In the data rows, zero lies at 4.5, halfway between 4 and 5.
Some points:
[7 6 6 5 6 6 5 5 1 6 5 4 4 5 2 5 4 3 3 4 5 7 9 6 3 3 6 3 4 3 7 5 4 5 6 4 3 7]
[1 7 7 4 1 4 5 6 7 3 2 5 3 6 5 5 6 5 3 1 2 8 4 3 8 9 4 9 4 3 4 4 7 6 4 4 5 4]
[4 5 5 6 7 6 0 5 5 4 4 4 6 4 4 6 3 1 4 3 6 6 5 2 3 4 4 7 5 5 7 5 9 3 4 4 6 3]
[3 2 4 5 2 7 6 3 5 6 4 4 5 2 4 0 5 4 1 7 4 6 6 5 5 3 6 6 3 6 6 6 6 6 6 4 5 5]
[6 5 3 5 7 4 4 3 4 5 7 7 6 5 3 4 5 3 2 2 4 3 2 4 5 6 2 8 5 9 6 6 4 6 1 6 2 5]
[7 4 5 5 4 1 3 4 6 2 4 8 5 4 5 5 4 9 4 6 8 7 4 6 5 4 5 4 5 3 4 7 1 4 4 6 6 4]
[0 4 4 3 3 4 4 1 4 5 6 6 4 1 3 6 4 6 7 1 4 8 6 6 5 3 4 5 1 7 2 5 8 6 4 3 2 7]
[3 5 3 4 7 4 3 3 3 4 4 5 5 5 4 3 3 5 5 4 6 8 3 4 6 5 4 4 2 4 8 4 5 3 4 5 6 4]
[3 4 4 4 4 3 1 5 7 4 4 0 5 5 3 4 7 4 4 2 5 5 4 1 4 4 4 4 6 4 5 8 5 7 5 3 3 6]
[7 2 5 4 5 5 6 1 4 6 3 6 7 7 3 5 7 6 4 5 6 3 4 3 5 1 7 5 3 5 4 4 6 2 8 5 4 4]
[7 7 4 3 5 5 4 2 4 5 4 5 7 4 5 6 7 5 5 3 6 1 5 5 5 4 9 5 5 2 8 4 4 4 6 6 6 5]
[4 6 5 5 9 8 7 4 7 4 5 7 5 4 3 7 4 6 5 3 5 6 6 6 4 5 7 4 3 6 1 7 3 6 5 6 5 5]
[7 5 3 6 4 7 6 6 4 7 2 4 4 3 6 3 5 2 5 4 4 1 5 3 4 2 1 4 3 4 1 3 4 5 4 6 6 6]
[6 2 9 3 0 7 3 6 3 1 5 5 5 5 6 6 8 5 8 4 4 5 4 6 6 4 4 4 0 3 4 6 3 3 3 3 2 3]
[8 3 4 5 1 4 4 4 5 7 4 5 6 6 2 6 3 6 5 6 5 7 6 5 4 7 4 7 7 4 3 5 5 6 3 4 5 5]
[7 2 3 4 6 5 5 5 6 4 6 4 4 4 7 5 6 5 3 3 0 5 6 3 5 2 7 5 4 5 5 7 4 5 3 4 4 2]
[6 2 3 6 6 7 3 4 6 1 4 3 1 4 4 6 7 4 5 5 2 6 5 4 2 7 5 4 4 5 6 4 4 4 4 4 3 4]
[8 4 7 7 3 4 4 4 4 4 5 4 2 6 4 1 5 5 5 3 6 5 3 6 6 2 4 2 6 4 5 5 6 6 5 4 3 3]
[5 5 2 4 3 6 2 3 6 5 6 4 3 7 4 4 3 5 6 7 6 5 3 4 7 2 6 8 8 4 5 4 4 4 6 6 5 4]
[7 4 3 5 2 3 7 5 3 5 6 2 5 5 5 4 4 2 6 5 5 6 4 3 7 4 2 8 5 5 3 4 6 1 5 7 6 5]
[5 5 3 2 5 4 2 5 4 4 8 3 7 5 6 5 5 6 3 6 6 5 3 6 4 7 5 2 3 5 4 2 7 5 2 5 5 3]
[6 4 3 0 4 7 6 7 5 8 5 7 3 6 5 6 4 6 0 5 3 4 5 1 5 6 3 2 4 6 7 3 3 5 5 4 3 4]
[5 3 8 5 7 7 5 3 7 4 5 5 5 5 4 2 6 6 5 3 6 5 5 5 5 2 4 4 6 7 6 2 3 2 5 7 2 4]
[5 5 3 5 3 4 4 7 4 2 2 6 1 5 5 6 4 5 5 4 4 3 2 4 7 0 5 1 5 5 6 3 4 6 2 5 6 3]
[4 3 4 3 1 6 6 3 7 5 5 2 5 6 6 7 5 2 4 4 5 5 4 7 2 5 4 5 4 3 4 3 4 3 5 4 8 1]
[5 3 6 6 5 3 6 6 4 4 6 6 7 8 8 7 5 4 4 4 5 5 4 3 2 4 2 2 3 5 7 7 5 6 7 4 6 5]
[2 4 5 6 4 4 6 1 8 4 3 1 4 3 5 2 1 5 4 4 3 6 4 4 3 4 7 6 3 4 7 3 3 3 4 2 6 7]
[4 2 7 3 7 6 4 5 4 4 4 6 3 7 2 2 4 1 6 3 9 2 2 3 2 3 6 5 5 6 0 5 5 3 6 2 6 4]
[7 7 7 3 4 5 7 4 8 3 6 5 6 5 6 3 2 7 3 3 3 2 6 3 3 4 3 4 6 5 3 5 6 2 7 6 4 6]
[5 5 5 6 3 6 3 3 3 1 6 7 4 3 5 0 5 4 0 6 7 2 7 3 2 5 7 6 5 2 6 3 4 4 4 5 4 6]
[2 7 3 5 3 6 8 3 7 3 2 4 3 5 1 7 4 4 5 5 5 5 3 4 3 3 2 2 6 4 5 5 4 5 3 4 3 3]
[3 8 5 4 5 2 4 2 1 4 3 5 4 5 7 4 6 7 5 4 1 5 5 6 2 3 2 6 6 5 5 3 6 5 5 3 6 1]
[6 7 4 4 4 4 5 2 5 3 3 4 3 4 2 3 3 3 5 7 3 7 3 4 1 4 4 4 2 6 5 7 5 6 5 7 5 2]
[1 4 1 3 5 2 2 5 3 3 5 6 4 5 5 3 7 4 5 5 0 6 8 4 4 5 6 4 7 3 3 7 1 1 4 5 5 4]
[6 6 5 5 5 4 5 7 3 5 7 4 6 3 3 4 4 6 3 5 4 2 7 6 4 3 7 3 2 5 6 1 5 3 3 7 6 5]
[3 4 3 6 5 5 4 5 5 7 6 3 4 3 8 4 1 8 4 5 8 2 3 2 5 6 3 6 6 5 3 4 5 3 5 3 0 4]
[4 3 5 5 5 6 5 8 4 3 5 5 3 8 3 4 3 6 4 6 3 6 4 8 1 4 7 6 3 2 5 4 6 3 5 6 3 6]
[4 8 4 6 4 5 2 4 4 4 5 4 5 7 4 4 5 5 7 6 3 3 5 5 5 3 4 4 3 8 6 6 2 5 9 7 6 2]
[3 3 5 4 3 2 3 1 3 5 3 5 4 3 4 7 1 4 9 2 4 6 7 2 5 4 6 3 4 4 5 5 5 7 4 1 4 4]
[6 1 4 5 7 6 6 2 3 2 4 3 8 4 5 5 3 4 1 4 6 5 2 3 5 6 2 3 6 3 3 6 4 6 5 8 4 5]
[4 4 4 3 3 4 2 1 5 2 7 6 4 1 0 6 4 4 6 5 1 7 3 4 6 5 2 4 2 5 5 1 6 5 6 0 4 4]
[5 4 4 4 4 5 6 6 2 7 5 4 3 1 5 5 6 5 5 2 9 8 4 2 2 6 5 3 8 5 2 2 4 4 1 4 7 4]
[3 4 4 8 4 2 5 5 2 5 4 4 4 4 3 7 7 4 0 3 2 4 6 5 4 6 2 3 6 2 2 3 3 0 7 6 5 4]
[5 6 2 3 5 4 4 7 4 5 0 4 6 4 6 5 3 4 4 7 4 5 5 5 2 7 5 5 2 5 2 4 6 3 4 7 3 4]
[3 5 5 6 7 2 4 6 4 4 6 5 6 4 6 4 4 3 4 4 3 7 4 4 4 3 3 5 5 2 4 2 6 6 6 6 1 7]
[5 5 2 2 2 3 3 7 5 5 5 7 4 5 3 2 3 5 4 1 6 3 3 6 6 6 5 2 5 4 4 6 6 6 5 7 4 6]
[5 5 6 6 8 5 4 7 8 6 5 6 3 2 5 5 6 5 7 4 7 4 4 6 6 4 5 5 6 2 6 3 5 7 7 7 5 3]
[5 5 4 3 3 5 5 5 3 5 4 8 9 5 5 5 2 3 5 1 6 4 7 9 9 6 4 5 6 5 3 4 3 6 4 0 0 5]
[4 5 5 3 3 6 5 4 2 4 4 3 3 1 5 3 3 3 5 4 3 3 4 8 3 5 2 6 5 3 7 5 5 3 3 3 5 1]
[4 4 4 3 7 2 3 6 8 5 6 4 3 3 4 5 6 3 4 7 6 5 6 8 8 4 2 3 4 4 3 7 4 2 4 2 8 8]
[5 6 6 4 7 3 6 6 1 3 6 1 3 6 2 6 3 7 2 6 5 4 3 6 6 7 3 3 6 6 5 5 5 4 5 3 6 5]
[3 4 2 7 4 4 8 4 4 4 5 8 3 4 6 5 6 4 5 7 5 1 3 5 4 7 6 3 5 7 6 6 9 6 4 2 5 7]
[6 6 3 3 4 2 5 6 1 4 3 4 7 4 6 6 6 3 3 3 3 6 1 3 6 4 7 5 2 2 0 5 5 5 5 3 7 6]
[2 6 7 6 6 4 4 6 5 4 5 3 4 4 3 7 4 5 7 6 5 3 6 1 6 7 5 5 1 3 5 7 6 4 4 6 4 1]
[7 2 5 5 4 3 1 3 5 7 6 6 1 5 4 5 2 3 7 3 5 2 6 3 1 8 2 5 4 4 6 4 4 4 1 4 5 5]
[3 4 5 4 6 5 8 3 5 7 4 6 6 7 2 1 6 3 9 4 4 5 5 6 2 7 3 5 4 1 7 6 3 4 4 4 6 4]
[4 4 3 6 4 4 3 6 6 8 8 5 5 4 4 7 2 3 3 7 3 5 4 3 4 5 5 3 6 5 3 4 5 3 6 4 6 2]
[6 5 2 5 9 8 5 5 1 6 5 5 4 4 5 4 3 9 6 6 5 4 5 2 5 3 6 7 3 2 5 5 4 5 5 3 5 4]
[5 7 6 4 4 6 5 7 5 7 6 6 5 2 7 4 4 5 3 4 4 6 1 3 3 8 4 5 7 7 1 7 3 5 6 4 7 7]
[2 4 5 3 1 4 6 5 5 3 7 3 7 5 5 7 7 6 5 5 6 2 6 4 3 3 6 6 7 5 6 4 3 6 4 5 4 7]
[2 6 6 5 3 5 4 1 5 4 2 6 2 5 7 6 4 2 4 7 5 5 5 3 6 5 4 4 5 1 6 4 7 5 5 6 4 8]
[5 4 4 5 4 6 4 4 5 3 4 3 4 5 6 2 4 5 6 5 5 3 6 5 5 1 3 5 3 8 2 5 3 4 6 6 5 5]
[4 6 5 6 3 2 5 6 5 6 3 4 5 5 3 5 7 6 2 2 7 6 6 6 5 3 5 6 4 7 5 8 6 5 2 4 6 4]
[4 3 6 6 3 4 7 8 1 0 3 5 7 3 5 5 1 1 8 3 4 5 5 5 8 5 5 5 4 8 9 4 3 5 5 3 3 5]
[5 8 6 4 4 2 4 8 6 5 4 5 2 4 6 4 5 3 3 6 7 5 5 6 0 2 6 4 4 7 5 5 1 5 7 3 1 2]
These points spread out most along one direction. Take the direction at right angles to it along which they spread out most. Go by this last direction. How far along it is each point below, from 0 to 99? The average is 50, and the first point in the table lies past the average. One standard deviation of the points above along it is 16.
[7 3 8 5 5 3 4 6 7 7 3 4 8 3 4 3 4 5 6 9 1 4 4 5 4 2 5 6 6 4 7 4 5 5 4 4 7 5] 64
[3 5 5 4 6 7 4 4 3 9 3 4 5 4 5 7 2 5 4 6 7 3 4 5 5 3 4 1 8 4 2 8 5 4 2 6 2 6] 31
[1 5 5 3 6 3 4 3 4 4 1 5 6 5 4 6 7 5 3 6 7 3 4 1 1 5 4 5 5 5 7 1 4 7 2 4 2 5] 52
[4 6 6 8 5 5 4 2 5 4 6 5 7 5 4 2 4 2 4 7 4 4 3 5 7 5 7 4 5 3 0 3 3 7 1 4 3 2] 49
[3 2 6 4 6 5 6 2 3 8 6 5 4 3 7 3 5 3 4 5 6 7 4 4 7 6 7 2 6 6 6 3 3 7 6 6 6 2] 49
[5 3 4 3 6 3 7 5 4 3 7 3 1 5 5 5 7 4 5 5 4 1 7 5 5 2 2 9 3 3 2 4 3 7 6 6 6 4] 58
[5 5 6 3 6 5 8 4 6 3 4 3 2 6 9 4 6 4 6 8 2 4 6 6 6 5 6 4 5 6 3 5 5 0 5 4 5 6] 58
[7 3 3 5 4 3 5 5 5 7 4 3 4 5 4 6 3 3 5 3 2 2 1 4 6 6 9 6 5 6 4 3 2 3 6 7 2 7] 41
[5 3 3 5 5 2 4 5 4 5 0 4 4 3 2 2 6 7 5 4 3 3 5 7 6 8 4 4 8 5 2 3 6 4 4 5 4 4] 34
[1 4 5 5 4 3 3 5 5 4 4 5 4 4 3 5 6 7 4 4 0 3 1 4 3 4 3 5 3 3 6 5 3 3 5 4 4 6] 54
[6 6 2 5 5 4 8 7 8 3 7 4 6 6 4 1 6 6 7 4 6 5 5 4 3 6 6 2 5 5 6 3 4 5 6 4 5 7] 54
[3 3 4 5 5 7 0 6 4 4 3 3 4 6 6 4 4 6 2 5 3 4 5 8 6 7 3 3 4 5 2 1 3 7 4 4 7 6] 36
